Where one turn sends some rows of the set: a few examples, then the rows asked
J_2: [ 18  -4 -37 -21  31  20  30  12 -18 -21  10  13   7  -4 -37 -11  33  48
   9  35   7]
J_563: [  4 -26 -43  24  32  -9  34  -1 -13  -3  29  10   4   9 -49   5  14  41
  13  14  17]
J_562: [  3  -3  10  34  11  24 -11  10 -20  14 -38  -8  29  -5 -33 -11  -4  29
   9   2   7]
J_205: [ 36  12 -15  10  15  15 -17  -1 -62 -13  -3  19 -12   5 -39 -19  31  31
  28  12 -15]
J_270: [ 17 -13 -23  60  10  -7   3 -19 -14  24  31   5   0 -15 -21 -35  23  21
  31   4  -4]
J_74: [ -5 -28   4   2  15  42 -13 -33   6  25   5  -1   2 -20 -46  -9  12  33
  17  21 -14]
J_394: [ 17   1 -30  20  30  -1 -17  -1 -62 -19 -12   0  12   8 -31 -27  44  45
  32  32   5]
J_536: [  7  -6 -19  29  -1  18 -16  17 -15  18 -36  11  37 -25 -27 -22   0  25
  15  37  -8]
J_873: [ 12   2 -30  18  34  -5 -17  -9 -57 -21 -15   9  15   9 -31 -30  38  40
  33  31  18]
J_332: [ 26 -14 -23  67  12  -7   2 -16 -17  17  27   1  10 -14 -13 -21  22  27
  39  15   6]
J_126: [ 20 -19 -25  -5   2  43  15 -35 -33  10  14  15  -4  -6 -34 -16  17  31
  59  14  34]
J_281: [  5 -11   2  44   7  21 -17  -1 -13  16 -50 -17  16  -7 -28 -15  15  36
  14   8  17]
J_140: [  4  -4 -16  23  -4  21  -7   8  -9  14 -35  20  32 -31 -19 -27   2  23
  21  36 -10]
J_537: [  0 -33 -20 -27  43  36 -14  -2 -39  11  -3  13   7 -14 -32 -39  16  25
  22   2  13]
J_974: [ -1  -6 -27  11  22  24  23  20  10  20 -26  -9  -9  -1 -55  15  20  27
   2  19  -5]
J_476: [-13 -26 -38  10   1  36  -1 -20 -12  47 -10  -3  -1  -7 -34 -10  17  10
  47  21  38]
J_97: [  3  -2 -27 -11  17  28   8 -35 -23  17 -32  18   4 -16 -62 -17  17  16
  45  36  19]
J_772: [  5   5 -29  25  31  50  29  11   3   6  -2  -8  13 -22 -37  -4  14  24
  -4  43  15]
J_256: [  8 -26 -14 -15  55  29 -14  -8 -34   5 -10  14   6 -21 -34 -29  29  23
  20 -16  14]
J_513: [ -3 -13 -22  11  47  25  -9 -18 -33  30  34  11 -10   2 -37   0  10  -3
  45  21  -2]
J_429: [ 26 -13 -49  23  23  28  26  20  -3  21  34   6 -18 -11 -17  -1  25  14
  15  11  18]
J_128: [ -4 -26 -31  38 -11 -10  -4  -4 -17  24  16   7  -1  14 -17  -8  17  33
  54  18 -12]
J_75: [ 24  -8 -22  71  13   7   1 -25 -18  11  25   5   2 -13 -12 -20  22  23
  42  15  12]
J_551: [ 31 -18 -43  23  17  22  21  18 -19  26  36   4 -25  -8 -15   1  29  16
   8  16  18]
J_670: [ 31  -7 -23  -1  34  15  17  12 -32  11 -17 -13 -31   1 -45 -11  45  32
  -8  19  16]
J_87: [-10 -12 -16  17  56  24 -10 -20 -31  17  32   5   1   4 -30  15  22   9
  46   8   5]
J_370: [ 10   7 -28  10  24   9 -28  -3 -62 -16   4   3   8  13 -29 -26  43  39
  21  36   7]
J_69: [  2  -1 -16  -6  15  51  -2 -21 -25  12 -28  -3   8 -16 -22  11  48  26
  44  16  33]
J_395: [ 39  -5 -27  -5  33  23  17   9 -21   4  -4 -12 -33   4 -45 -16  42  36
  -1  18  21]
J_131: [ -6 -18 -30  20  16  12  23  16   3  24 -23  -3  -7  -4 -60  13  15  28
  -4  17  -8]
J_901: [  0 -25 -49  24  33   1  32   7   1   5  25   2  -1  13 -50   0  12  36
  18   8  21]
J_174: [ -6 -27 -21  41  -7   0   3  -3 -18  21  33  -4   9   7 -10 -17  21  41
  41   3 -10]
J_706: [  6 -15 -42  -5  20   1  -4 -35 -16  18  -4  15  -4 -12 -33  -5  58  23
  51  10  32]
J_266: [  0   4 -12  23  11  13 -18  16 -14  26 -32   8  35 -25 -21 -24   6  11
   5  30  -2]
J_973: [  8 -29 -26  44  -9 -12   0   1 -19  26  22  -1   4  10 -15 -12  15  37
  50  16 -10]
J_835: [ 41   3 -22  13  11  17 -12   9 -67  -6 -11  12 -11   1 -28 -26  31  32
  38  23 -13]
J_262: [ 13  -9  -2  47   8  22 -19   8 -17  14 -46 -13  25 -12 -31  -9   9  34
  11  10   9]
J_678: [ -7 -21   0   9  27  36 -20 -35  11  21   5  -4  10 -30 -34  -5  34  29
  10  21  -6]
J_533: [ -1 -10 -29  22  19  31  17 -32  -3  14 -11  23  21 -31 -35   9  21  16
  53  -4  25]
J_397: [ 15  -5 -29 -14  30  25  36  13 -34 -19   5  14  13 -11 -34 -10  25  47
   4  39   4]
J_519: [ 38   2 -19   7   7  22 -13  10 -63  -2 -15  18 -16   4 -19 -22  26  26
  42  17  -4]
J_964: [  5  -5 -28  35  23  51  28  12  -6  10   3  -6  14 -29 -26   0  15  25
 -11  37  16]

J_394 -> J_536
J_370 -> J_266
And these:
J_678 -> J_513
J_519 -> J_281
J_2 -> J_772
J_563 -> J_397
J_126 -> J_69

Where one turn sends some rows of the set: a few examples, then the rows asked
J_872: [ -7  -5  12  -6 -13  -3   6 -20  18  -4 -42  23 -23   3  12]
J_622: [-30   3  -9 -11  35   9  11 -11 -20   5  -7   1   0  18 -17]
J_265: [ 1 17 34 -4 27  4  1 -2  7 17 -6 19  9 21  3]
J_916: [  0 -21 -21 -22 -44   1  14  -6  -6 -14   3 -12   1 -16  -8]
J_195: [ 8 -2 30 22 17  2 -1 -7  3 17 -7 31 18  9 17]
J_66: [-13   5   6 -17 -17  -6  22 -15  15  -7 -40   9 -20  13  10]
J_350: [  7  -1  34   3  29   0 -13  -2  12  10  -9  21  17  16  -6]
J_559: [-23   3 -19 -13  24  10   5 -10 -28   6  16 -10   1   7 -21]
J_616: [ 13 -19 -19  -2 -41  -4   5   2 -13 -27   3  -1   5 -25   2]
J_317: [-29  -5 -29 -16   6  13  12 -16 -30   2   4  -7 -12  -3 -14]
J_49: [ -5 -18 -34  -4 -30  21  22   0  -7 -26  -4  -4  -3 -13 -13]
J_558: [-35  -4 -19 -15  17  12  19 -18 -21   1 -18   3 -14   7 -10]
J_36: [  8 -11 -22   4 -43 -21   6  -9   4 -21   2 -20   5  -4   0]
J_424: [ 19 -12   2  -4  -5  -3 -21   4  -4  -1  34 -10  25  -7 -22]
J_547: [ 18 -25   0   3  -9  16 -19   9   4  -7  34 -16  23   4  -6]
J_841: [  5 -23 -19  -5 -44   9  -3  -8  13 -22   2 -18 -15  -2  10]
J_302: [  4 -14 -19 -13 -46  -5  -3 -14   1 -14   1  -9 -15 -20  -4]
J_339: [ 10 -10  30  11  24  19 -15   3  17   6   1  14  13  24  11]
J_390: [ -1  11   4  12 -22 -13  11 -22  13  -2 -28  12 -21   7  28]
J_374: [ -3  -7  11   4 -12  12   1 -14  25  -9 -31  11 -25  19  27]
J_954: [ 16 -26   3  14  -4  -5  -5   6  -6  -2  23  -1  44  -2 -11]
J_380: [ 13  -9   7 -10   0  10  -6   8 -15  11  37  -2  31  -7 -15]
J_933: [ 26   1  10   9   3   1 -14  13 -17  -5  31   6  28 -11  -4]
J_366: [ 1 28 13 13 35 19  4  3  4  3  1 15  2 21 -4]
J_718: [ 10  -2 -12   8   6  31   1  10 -18  -1  36   2  18 -11 -17]
J_693: [ 12  19  30  12  24  -8  -4   3   6  -5 -15  23   9  16  11]
J_132: [  0   0   1   0 -20 -12  15  -7   9 -27 -44  16 -14   3  16]
J_604: [-14  12 -10   2  -1   9  26  -7  14 -22 -39   8 -19  19   0]

J_916 -> J_66
J_693 -> J_933
And these:
J_559 -> J_317
J_872 -> J_350
J_366 -> J_718
J_36 -> J_390
J_339 -> J_547

